In the rows, 128 means zero.
The rows of Y fall into 4 groups, which share some directions, and each row is roughly a mix of its group's hidden directions, except one row that fits no group.
Y, 101 rows:
[[ 91 132 124  82  86 188 129 110 150 136]
 [175 152 158  86 147 176 159 129 134 102]
 [107  82 125 156 148 153 105 169  90 170]
 [119 120 119 132 181  82 123 165 131 185]
 [118 148 167 103  93  72 165 151 133 159]
 [ 96  97  91 162 103  91 127 112 136 182]
 [183 113 128 104 168  96 100 103  95 100]
 [158  81 179 108 120 126  81 129 143 161]
 [163 150 170  99 159 158 134 144 112  73]
 [153 170 124  87 116 109 145  88 168  87]
 [121 191 163 142  94  90 159 126 122 102]
 [ 90 122 121 103 129 141 122 180  64 104]
 [141 138 199 168 139 130 144 104 113  87]
 [117 125  87 158 179 148 156 129 109 181]
 [105 168 122 125  63 118 111  77 118 109]
 [ 97 164  83 107  65 109 114 123 117 149]
 [ 89 158 102  99 110 189  92 138 145 140]
 [155  74 161 114 161 137  94 138 133 176]
 [153 170  89 171 158 130 150  87 159 128]
 [152 162 168 123 122 123 142  75 140  72]
 [104 101  88 137 116 142 154 109 139 201]
 [114  90 166 131 114 157 113 153 161 189]
 [131 153 134 126 155 100  70 147 173 170]
 [187 156 128 130 157 131 190 107 147 135]
 [144 121 129 103 106 215 131 120 118 102]
 [138 157  84  96 110  90 164 169 148 156]
 [103 105 167  94  68 105 111 162 110 124]
 [173 155 168  88 139 160 148 129 135  81]
 [101 155 131 137  77 130 188 160 157 142]
 [150  98 174  71 114 174 150 129 122 113]
 [150 159  86  93 108  89 169 156 152 149]
 [128  84 172 123 110 149  66 119 145 157]
 [121 135  61  84  90 131 106 129 117 162]
 [114 124 154 103  67  89 123 170 138 162]
 [118 148 175 101  87  76 169 140 128 143]
 [168 143 175 109 104  99 124 125 143  67]
 [174 141 127 157 133  74 176  98 150 128]
 [ 90 164  94 153 173 136 114 153 157 166]
 [163 151  82 163 148 151 129 106 177 157]
 [ 95 132  75 103 109 124 109 173 112 175]
 [177  92 150 117 194 155 139 133 137 114]
 [143 137  95 150 164 139 189 104 134 175]
 [177 116 129 106 170  97  83 101 102 105]
 [158  67 170 128 128  94 168 119 104 122]
 [102  93 108 135 162 136 115 192 124 171]
 [116 121 175  90  65 139 141 130 106  94]
 [143  82 144 119  94 151 164 102  84  90]
 [ 96 113 107 131 101 144  85 150  83  75]
 [131 120  75 148 181 144  98 159 134 167]
 [168 118 125 174 165  71 160 124 116 139]
 [104 127 102 142 111 158 196 119  93  93]
 [154 159 187 111 138 132 125 111 174 172]
 [129 138  58  75 104 119 122 140 143 159]
 [138 179 155 128  95 102 150  83 142  84]
 [108 127 118 100 158 207 127 147 107 150]
 [ 90 123 137  76  84 186 124 115 141 125]
 [161  80 160 111 165 128 100 143 135 178]
 [ 98 143  97 150 190 145 121 154 146 173]
 [132 114 116 128 132 142 218 148 102 127]
 [162 143  85 168 133 148 113  98 183 148]
 [117 113  96 124 149 113 142 200 137 175]
 [ 96  96 169  90  95 107 112 167  93 120]
 [ 99 109 179  95  87 105 131 139  91  94]
 [163 113 157 106 116 103  60  95 124 105]
 [133 114 181 182 146 132 147 161  83 138]
 [137 167  88 172 141 139 140  81 131  83]
 [142 161 116 110 122  99 167 193 106 159]
 [ 91 111  89 142 161 167 137 134 105 184]
 [124 112 175 105  87 104  94 135 125  70]
 [ 90 166  80 155 183 139 122 143 140 147]
 [142 148 182 149 138 118 148  88 151  73]
 [128 127  93 155 207 109 119 137 130 160]
 [112 113 102 137 140 113 142 201 123 179]
 [185 100 134 102 166 102 107 103  91 104]
 [119 138 122 158 156  47 127 128 146 158]
 [145 148 102 124  80 201 130 121 133 101]
 [104  95 158  86  92 121 108 182 105 144]
 [156 176  96 150 162 131 178 103 151 147]
 [ 87 126 132 145  76 164 185 145 139 137]
 [ 70 152 105 157  97 163 172 140 138 127]
 [ 88 114 138  95 130 125 124 183  67 116]
 [152 147  72 175 124 141 103 108 174 141]
 [122 135  94 159 166  76 111 152 146 175]
 [147  76 158 149 188 161 124 150 115 133]
 [147 135 146 116 130 100  42 107 146 124]
 [167 133 171 115  93  84 120 123 148  77]
 [129 129 199 177 142 132 137 107 115  90]
 [119 123  96 122  69 173  89 164 119 115]
 [132  94 137 158 154 136 140 188  91 171]
 [147  75 163 118 156 143  87 136 137 178]
 [113 120  76 108 124 119 128 186 122 182]
 [172 122 123 110 176  96  80 102 104 106]
 [100  99  92 128 129 164 155 116 127 197]
 [ 93 140  78 117  79 119 109 148 104 172]
 [117 140 181  99  73  88 162 130 123 122]
 [137 116 107 184 169  77 115 149 103 149]
 [159 146 136 148 175 113 166  79 165 148]
 [137 167  86 184 162  86 130 125 136 144]
 [107 195  91 155 143 122  84 140 142 112]
 [ 78 111  82 149 142 148 111 139 111 184]
 [121 100 181 159 172 154 110 103 139  89]]
Each list below has four rows that fit no group; the rest each fit one group, if only roughly. Name those rows in the order they come.
    q998: [126 128 147 154 171  64 140  82 149 124]
    q438: [ 99 173 104 121  82 100 161 100 109  93]
    q352: [ 93 120 126 143 102 124 131 147 184 192]
    q981: [136 152  64 182 138 112  95 123 152 134]
    q60: [115 113 139  51  94 147 155 141  97 128]
    q2: [ 80 108 141 117  73 121  71 132 133 109]
    q334: [111 120 165 145 123 150 104  61 141  83]
    q302: [ 86 134 115 119 122 117 129 155  63  77]
    q190: [ 92  98 150 142  80 179 167 136 131 147]
    q550: [116  93 136 140 139 167  57  93 113 121]
    q556: [174 121 120 164 162  84 151 137 100  86]
    q358: [115 101 158 160 180 126 135 191 120 143]
    q283: [178  98 137 105 189 107 139 146 115 160]
    q792: [145 157 129 122  51 159 139 104 150 103]
 | q438 q352 q60 q556
    q885: [141 119 142 139 164  68 136 122 160 185]
    q473: [170 149 108 121 174 126 196 141 140 137]
    q193: [126 103 187  78 122 159 153 122  95 104]
    q691: [104 108  73  96 138 138 101 175 132 169]
    q877: [139  89 159 104  67 156  92 120 155 134]
    q788: [148 161 118 127  52 145 134 103 160 107]
    q655: [ 81 155  98 141  82 158 146 170 149 142]
    q914: [147 150 135 129  48 160 139 106 149 108]
    q107: [ 76 124 128 139 109 159 148 132 151 197]
    q908: [105 148 156 138  95 136 108  61 138  85]
    q894: [173 175  96 153 172 139 129 113 168 118]
 | q473 q655 q107 q894
    q285: [ 99 204  74 117 131 131 130 138 132 127]
    q75: [118 102 174  87 158  92 152 159 115 163]
    q170: [114 169  87 153 189 110 161 129 105 128]
    q67: [174 132 166  90 133 150 183 108 134 101]
    q752: [142  79 158 106  77 157  87 124 153 129]
    q357: [110 137  93 187 163  85 100 147 111 138]
    q162: [135 168  79 143 183 103 135 108 157 150]
    q314: [106 145  44 103 104 124 119 121 114 148]
    q769: [127 107 108 136  93 180  79 117 117  80]
    q668: [159  87 154 126 106 132 112 114 185 175]
    q518: [117 104 149 151 156  72 146  83 111 168]
    q818: [148  92 165 105  70 156  91 121 153 131]
    q316: [ 99 113 162 134  78 161  87 121 168 155]
 | q285 q162 q314 q518
    q376: [102  97 148 135  85 176  91  92 118 100]
    q557: [114 108 114 159 140 174 144 103 159 190]
    q893: [143 198 107 122 125  76 127 127 149  96]
    q412: [162 174 124 145 110 143 106  90 155  74]
    q513: [159 187 145 125 158 133 105 150 131  71]
    q616: [118 123 103 101 113 194 114 178  96 126]
    q260: [169 146 112 152 147 145 150  94 188 161]
    q100: [146 137 155 143 144 155 162  84 163  72]
    q954: [ 87 115 148  89  63 142 107 113 143 102]
    q650: [107  93 134 160 134 173  84 114  77 146]
    q917: [147 119 130 168 173 162 164  77 148 110]
    q657: [187 153 133 129 126 101 180  99 166 125]
    q348: [181 127 166 105  93  98 149 105 154  92]
 | q557 q412 q100 q917
    q359: [164 153 156  76 133 119  96  84 136  93]
    q594: [ 88 111 150 101  66 125  85 129 135  98]
    q237: [135 112 101 164 115 159  86  84 131  76]
    q257: [ 85 172 112 146 101 128 167 169 160 149]
    q459: [135  77  95 125 145 165  94 146 106 177]
    q876: [115  84 150 132  73 171 172 124 109 121]
    q838: [151 100 126 141 166 113 141 169 161 189]
    q629: [145 161  99 109 100  90 170 173 122 161]
    q294: [104 127 115 143 187 150 148 131 159 187]
    q180: [172 140 114 148 144 143 153  93 189 160]
    q86: [129 124 129 118 185  56 103 134 110 143]
    q572: [171 100 107  92 168 139 151 179 122 153]
    q274: [130 155  66 190 136 111 106 122 152 129]
 | q359 q838 q294 q86
    q924: [152 128 148  85 137 192 176 109 131 135]
    q24: [ 93 119 129 107  84 111  95 188  94 123]
    q108: [100  93 101 156 156 184 117 128  97 163]
    q531: [189 118 175 104 146 132 172 125 121  99]
    q379: [151  98 169  99 102 132 120 143 174 180]
    q349: [136 163 122 123 143  95 176 177 160 165]
    q561: [124 110 140 186 165 167  94  95 107 109]
    q734: [163  56 166 108 123 130 138 144 110 157]
    q649: [104  94 163 169 137 194 137 145 109 137]
    q516: [134 174  92 146 180 107 155 136 145 170]
    q940: [147 112 130 146 163  95 159 163 165 183]
    q424: [133  91 160 143 162 167  95  81 128  92]
 | q108 q561 q649 q940
    q716: [125  79 117 112 111 176  66 105 126 124]
    q613: [148  76 159 113  85 148 170 116  97 110]
    q96: [ 85 139 126 120 132 108 129 151  57  87]
    q658: [115 182 135 125 101  80 159 177 122 140]
    q333: [102 114  73 107 123 151 157 177 126 168]
    q759: [101 134 175 103  86  73 149 151 106 120]
    q770: [185 144 165  95 126 143 173 112 150 100]
    q104: [161 113 178 159 145  74 169 141 130 123]
    q136: [ 94 101 121 147 143 175 176 157 130 172]
    q900: [ 96 112  80 125 159 179 105 130  91 156]
 | q716 q333 q104 q900
    q157: [156 146 152  95  90 170 123 106 104  75]
    q853: [175 160 127 137 152 155 197 139 142 133]
    q239: [143 180 108 119 164  76  95 141 159 137]
    q53: [ 84 148 132 166  77 121 104  78 129 110]
    q325: [122 154 123  91  70  73 113 114 143 154]
    q562: [147 125 112 126 141 121 123  81  74  66]
    q323: [ 86 124  84 173 145 118  81 142 110 158]
    q711: [150 154 125 118  49 149 138 106 160 115]
    q308: [116 129 115 114 102 193 119 138  87  79]
    q127: [ 87 164 133 166  83 129 145 102 152  85]
    q796: [173 126  88  80 145 127 144 167 120 169]
 | q157 q853 q325 q127
    q859: [151 141 148 159 147  92 147  65 167 113]
    q305: [139 152 180 120  91  61 138 138 135 114]
    q404: [124 193 144 123  94  87 157 112 144  95]
    q997: [104 106 130 129 184  70 105 151  96 142]
    q881: [114 115  73 159 187 132  93 145 107 127]
    q733: [133 196  92 128 138  82 137 125 128  89]
    q82: [ 77 153 109 172 181 135 120 158 138 147]
    q282: [ 87 153  89 131  68 142 131  98 112  99]
    q63: [131 187 135 109  89  93 144  97 147  88]
    q749: [114  88 145 133 102 164  78  85 105 100]
    q945: [193 120 119 134 121  90  93 100 122  85]
    q455: [136 119 122 129 190 128  55 109 121 134]
    q979: [124 157  69 181 136  98  94 129 150 132]
    q18: [153 148 154 111  69 168 154  92 148 108]
    q861: [122 101  70  94 152 129 122 165 163 163]
 | q305 q82 q282 q945
    q683: [ 76 105 133 122  74 109  74 133 131 110]
    q304: [169 114 157 145  88 105 118  93 151  75]
    q950: [119 182  81 111 105 126 175 128 129  90]
    q673: [152 152 114 118 128 164 112  48 146 118]
    q126: [126  62 171 125 105 173 126 130 127 159]
    q510: [108 144 125 125 183  77 157 161 105 161]
    q166: [109 104  90 128 112 159  84 132  80 172]
    q560: [115  75 158 130  80 177 152 113 108 122]
    q111: [101 176  78 144 149 120 183 148 130 122]
    q623: [168 155 112 142 182 145 185 116 129 148]
    q417: [177 125 134 105 134  94  93  91  98  82]
    q487: [ 92 135  82 153 151 106 109 162  89 169]
 | q304 q950 q673 q487
    q346: [140 140  94  85 101  69 165 159 134 126]
    q656: [122 137 103 121  92 180 124 118  96  66]
    q39: [163 107 146 109 177 103 141 162 143 182]
    q951: [123  89 163 102  72 157 101 126 110  91]
    q963: [129 153 105 134 130 139 121  51 116  80]
    q689: [ 85 146 118 117 101 147  56 159 133 115]
    q399: [115  92 145 134  95 164  79  83 110  99]
    q158: [156 181 122 112 143  64 104 142 157 130]
    q229: [109 110  95 135  88 167  78 144 108  87]
    q947: [166 135 122 162 165  62 128 102 105 119]
    q526: [196 144 111 126 163 149 175 101 130 123]
    q488: [149 164 117 110 126  82 179 149 176 122]
    q993: [137 111 163  91  64 101 121 113 156  99]
    q828: [113 105 163  91  58 121 111 115 155 112]
 | q346 q963 q947 q526
    q638: [113 146  83 162 188 137 117 144 100 163]
    q685: [ 96 142 160 106  94  66 150 154 102 119]
    q944: [132 193 113 133 157  80 102 143 162 135]
    q28: [127 152 125 128 142 104 172 180 163 179]
    q781: [123 132  95  65  79 105 128 147 135 165]
    q265: [112 105 172 106 116 127  93 152  95  69]
    q173: [104 136  77  61  99 118 128 100 146 135]
    q25: [128 191 100 130 159  83 109 149 161 139]
    q160: [ 82 142  79 124  77 146 151 142 163 141]
    q826: [134  74 165 152 176 169 105 116 115 117]
    q340: [ 77 162 122 151  73 144 107 109 145  96]
    q892: [108 120 178 171 130 144  99  80 138  90]
    q868: [103 172 116 136  65 121 160 120 133  86]
    q827: [196 118 146  98 179 154 147 127 116 116]
    q503: [179 102 141  61 144 116  93 116 125 126]
 | q781 q173 q160 q503
